One turn moves every row onto another: examples first, then more rows asked
k807: [-0.67 -1.03 -0.39  0.59 -3.66  0.81 -2.13  1.87 -0.93  0.01  0.71 -0.36
 -1.79 -1.06 -2.16  1.92  0.33  0.10 -0.19 -0.15 -1.96 -0.77 -2.40 -0.70]
k758: [ 0.93 -3.36 -2.22 -2.94  0.78  0.34 -3.03 -0.97  0.59  2.20  0.42  0.57
 -1.78 -0.24  1.74 -1.80  0.09  0.23 -0.25 -0.92  0.80 -0.97 -0.69  1.55]
k907: [-0.21 -1.92 -1.37  0.52 -2.36 -2.43  2.46  0.29 -0.17  0.68 -0.92  0.89
 -1.21  2.15 -0.21  2.25 -2.25 -1.56  0.44 -1.29  1.06  0.51  0.71  1.47]
k395: [-0.19  1.14 -0.93 -1.97  0.04 -1.26 -1.06  0.54 -0.86 -1.04  1.05 -0.99
 -0.72 -1.55 -0.12 -0.78  2.40 -0.24 -3.42  0.95 -1.37  0.14  0.10  1.41]
k928: [-1.59 -3.70 -0.31  0.91 -1.51  0.94  0.59 -0.75 -0.30 -0.04 -0.28  1.62
 -1.85  1.23 -0.62 -0.13 -3.20 -1.32  3.28  0.06 -0.31  2.16 -1.15  0.82]
k848: [ 2.41 -0.17  0.93 -2.93  1.52  0.34  0.07  0.61  0.49 -1.10  1.09  1.42
  1.87  1.28  1.27 -0.67  1.71  0.86 -0.62 -1.67 -0.84  1.66  0.87  0.56]
k200: [-1.24 -2.74  0.35  3.40 -2.80  1.40 -1.48 -0.46 -0.38  0.68  0.61  1.34
 -0.36 -0.43 -0.30  0.96  0.18 -1.23 -0.02 -0.03 -0.96 -0.01 -0.08 -2.93]
k47: [-2.11 -1.00 -1.26  1.14  2.84  0.02 -1.22 -0.34 -0.90 -1.72  0.62  1.95
  1.67  0.58  1.77  0.29  2.03 -0.60 -1.21  0.93 -0.59  1.31 -0.07  1.57]
k29: [ 1.02 -2.24 -2.07 -3.39  1.28  0.72 -2.73 -0.20  0.19  1.41  0.41  1.03
 -2.67 -0.73  1.92 -1.36 -0.67  0.67 -0.48 -0.31  0.81 -1.06 -0.89  0.53]
k992: [-1.36 -1.23  2.60  1.41 -1.47  0.34  0.91 -1.06  0.48  0.79 -1.59 -0.39
 -1.27 -1.94 -1.63  0.73  1.26  0.03  1.42 -2.81 -0.70  0.65  0.83 -0.92]
k583: [-1.37 -3.00  0.01  0.71 -0.74  0.72  0.88 -0.02 -0.79  1.67 -1.49 -1.69
  0.63  0.09 -1.55  2.77  0.41  0.97  2.17 -1.37  0.24 -0.41 -0.04  0.78]
k466: [-1.18 -1.03 -1.89 -1.36  1.49 -0.32 -2.42 -1.41  0.23  0.57  0.39  1.83
 -3.15 -0.73  1.62 -4.23  0.49 -1.06  0.08 -0.78  0.60  0.88 -0.97 -0.27]
k625: [ 1.04 -1.31 -1.51 -0.31 -2.27 -0.13 -0.78  0.53  2.77 -0.52 -2.20 -0.11
 -3.29 -0.52 -0.84 -0.65 -1.43  2.32 -2.14 -0.53  0.38  1.76 -0.64  0.29]
k376: [-0.10 -0.34  0.29 -0.47 -1.76  1.50  0.36  1.62  0.16  1.15  0.45  0.83
 -0.07  3.16 -2.36  0.78 -0.51  1.28  0.89 -1.25 -2.56  1.45 -0.11 -2.67]
k554: [-1.04 -0.69 -1.62 -1.10 -0.65 -1.47 -0.54  0.49  0.54 -2.10  1.37 -1.08
 -0.50 -2.03  0.49 -1.33  2.82 -1.33 -2.75  0.55 -0.87 -0.20 -0.28  2.15]
k352: [-1.03 -0.46  0.18  0.21 -2.11 -1.68 -1.20  0.00 -1.12  3.42 -1.18 -0.50
 -0.79  1.01 -2.21  1.26  0.18 -0.23  0.16 -0.49 -0.95 -0.60 -0.30 -2.90]
k898: [ 0.02 -1.51  0.05  0.29 -3.42  0.87 -1.14  1.04 -2.13  1.94  0.97 -0.60
  1.71  1.75  0.16 -0.21  0.27 -0.49  2.98 -1.78 -0.01  0.33 -0.03 -1.90]
k404: [ 1.01 -0.60  0.83 -2.88  1.36 -0.20  0.22  0.44  1.92 -1.29  0.17  0.45
  0.62  1.07  1.00  0.09  1.37  1.70 -2.43 -2.22 -0.87  0.78  1.90  0.39]
k731: [ 1.11 -0.72  0.85 -2.17  1.38 -1.60 -0.11  0.78  1.59 -0.64  1.18  0.58
  2.06  1.70  0.38  0.05  2.15  1.23 -0.96 -2.06  0.51  0.15  1.84 -0.10]
k666: [-2.14 -1.89 -0.48  1.98 -2.77  2.22  2.13 -0.27 -0.59  0.65  0.66 -2.53
 -0.07 -0.26 -1.74 -0.38  1.10 -0.59  1.06 -0.76 -0.96  0.64  1.24 -0.07]
k18: [ 2.35 -1.27  0.68 -1.10  1.57 -1.73  0.05  0.86  1.17 -1.03 -0.13  0.04
  1.20  1.37  1.67 -0.58  1.04  2.39 -2.01 -1.87 -0.22  0.56  1.94 -0.50]
k817: [-0.72 -0.91 -1.80 -1.30  1.30 -0.78 -2.02 -2.50  1.51  1.95 -0.09  1.85
 -2.71 -0.64  1.42 -4.04  1.00 -1.79  0.67 -0.92  0.25  0.31 -0.35  0.55]
k620: [ 0.31  0.63 -2.47 -0.22  0.02  0.48  0.39  0.77  1.42  0.72 -2.37  0.21
 -0.98  3.15  0.73 -1.00 -2.05  1.73  1.82 -0.93  1.45  2.89  0.66  1.23]
k22: [-0.57 -0.60 -2.82  2.34 -2.45  0.54 -1.02  0.50  1.16 -1.55 -0.93  0.36
 -1.88 -1.20  1.32 -1.84 -0.72 -0.47  1.32  0.54  1.34  2.24 -1.48  2.21]
k609: [-2.57 -2.43 -0.35  0.32 -2.64 -0.18 -0.70 -0.45 -1.04  0.46 -0.78 -0.96
 -4.45  0.19 -1.50 -0.42 -2.59 -0.64  0.06 -0.05 -1.13  1.24 -0.89  0.65]
k121: [-1.27 -2.15 -1.46  1.23 -4.21 -1.60  2.02  0.17 -0.47 -1.00  0.76 -0.22
 -1.87  1.70 -0.01 -0.21 -1.09 -2.08 -0.31 -2.05  0.79  1.28  1.02  1.29]
k36: [ 0.35 -1.28  1.14 -1.84 -2.56  0.91  0.70  0.29 -0.35  1.29 -0.56 -0.20
 -3.13  1.04 -0.71 -0.07 -3.34 -0.14  2.29 -1.35 -0.80  1.52  0.25  0.44]
k123: [-0.17 -1.66  0.66  1.00 -3.22 -1.72  1.35 -0.10  0.67 -0.40 -0.68  1.10
 -2.85  0.62  0.30  1.69 -1.99 -1.41 -0.81 -2.86  0.65  0.64  1.57  0.55]
k181: [ 1.62  0.79 -0.77  0.79 -2.29  1.98 -0.60  0.96 -3.20 -0.02  0.71  1.17
 -1.05  0.64  2.24 -0.50 -0.24  1.87  1.42 -1.02  0.27 -0.51 -1.52 -1.67]
k683: [ 1.07 -0.70 -1.53  2.00 -1.52  1.06  0.86 -0.09 -1.23 -0.24  0.06  3.19
 -1.48  0.45 -0.07 -0.12  0.39  1.27 -0.14  1.30 -0.84  0.10 -2.76 -3.18]
k95: [-0.74 -0.16 -2.08  2.69  2.19 -1.38 -0.19  0.23 -0.86 -0.54  0.12  0.30
  1.78  0.91  3.07 -0.77  1.18 -0.60 -0.03  1.12  0.21  0.33  1.59  1.32]
k524: [ 0.81 -0.26 -0.99  0.43 -1.11 -2.91 -0.51  0.84  0.33 -1.46  0.59 -1.02
 -0.27 -2.69  1.09 -2.13  2.57 -0.31 -2.60  0.72 -0.79 -0.29  0.12  1.02]
k303: [ 0.38 -2.12 -3.42 -2.19  1.72  1.59 -0.07 -0.68  0.81  1.52  1.52  1.55
 -1.45  1.19  1.21 -3.45 -0.38 -0.40  0.07  1.31  0.00  0.87  0.23 -0.20]
k241: [-1.87 -0.01 -1.80  0.57  2.98 -0.38  0.04  0.01  0.17 -0.90  0.22  1.31
  1.86  1.14  2.47  0.29  1.23 -1.36  0.47  0.34  0.14  0.86  1.06  2.10]
k463: [ 0.34 -2.38 -3.03 -1.37  0.96  1.99 -0.76 -1.39  1.36  2.32  1.55  0.99
 -1.61  1.29  1.50 -3.34 -0.24 -0.70 -0.57  0.58 -0.14  0.08  1.43  0.38]
k832: [-0.04  0.41 -0.39 -0.53 -0.83 -1.99 -0.88  0.59  1.21 -0.85  1.87 -0.15
 -0.31 -2.11 -0.39 -0.48  3.26 -0.88 -2.90  0.96 -0.28 -1.03  1.05  0.71]
k403: [-2.07 -0.37 -1.53  1.82  1.57 -0.43 -0.82  0.10 -0.10 -1.20  1.77  0.84
  2.25  1.09  2.32  0.29  2.19 -0.96 -0.30  0.28  0.76 -0.37  2.04  1.45]
k70: [-2.99  0.46 -0.41  2.83 -1.19  0.89 -1.62  0.85 -1.71  0.26  0.04  1.76
 -0.11  1.37 -0.48  0.64  0.01 -0.93  3.22 -1.04 -1.50  1.10 -1.42 -0.77]
k804: [-0.78  0.83 -1.54  0.26 -1.34 -1.35 -0.48  0.08 -2.94  0.38 -1.21  0.50
 -2.17  2.22 -0.66 -1.28  0.58  2.35 -0.07 -0.87 -0.47  0.22 -2.58 -2.88]

k731 turns into k403
k804 turns into k181
k907 turns into k121
And these:
k463 turns into k817
k666 turns into k992
k898 turns into k200
k70 turns into k807
k18 turns into k95
k395 turns into k848
k554 turns into k404
k303 turns into k466
k36 turns into k928
k620 turns into k22

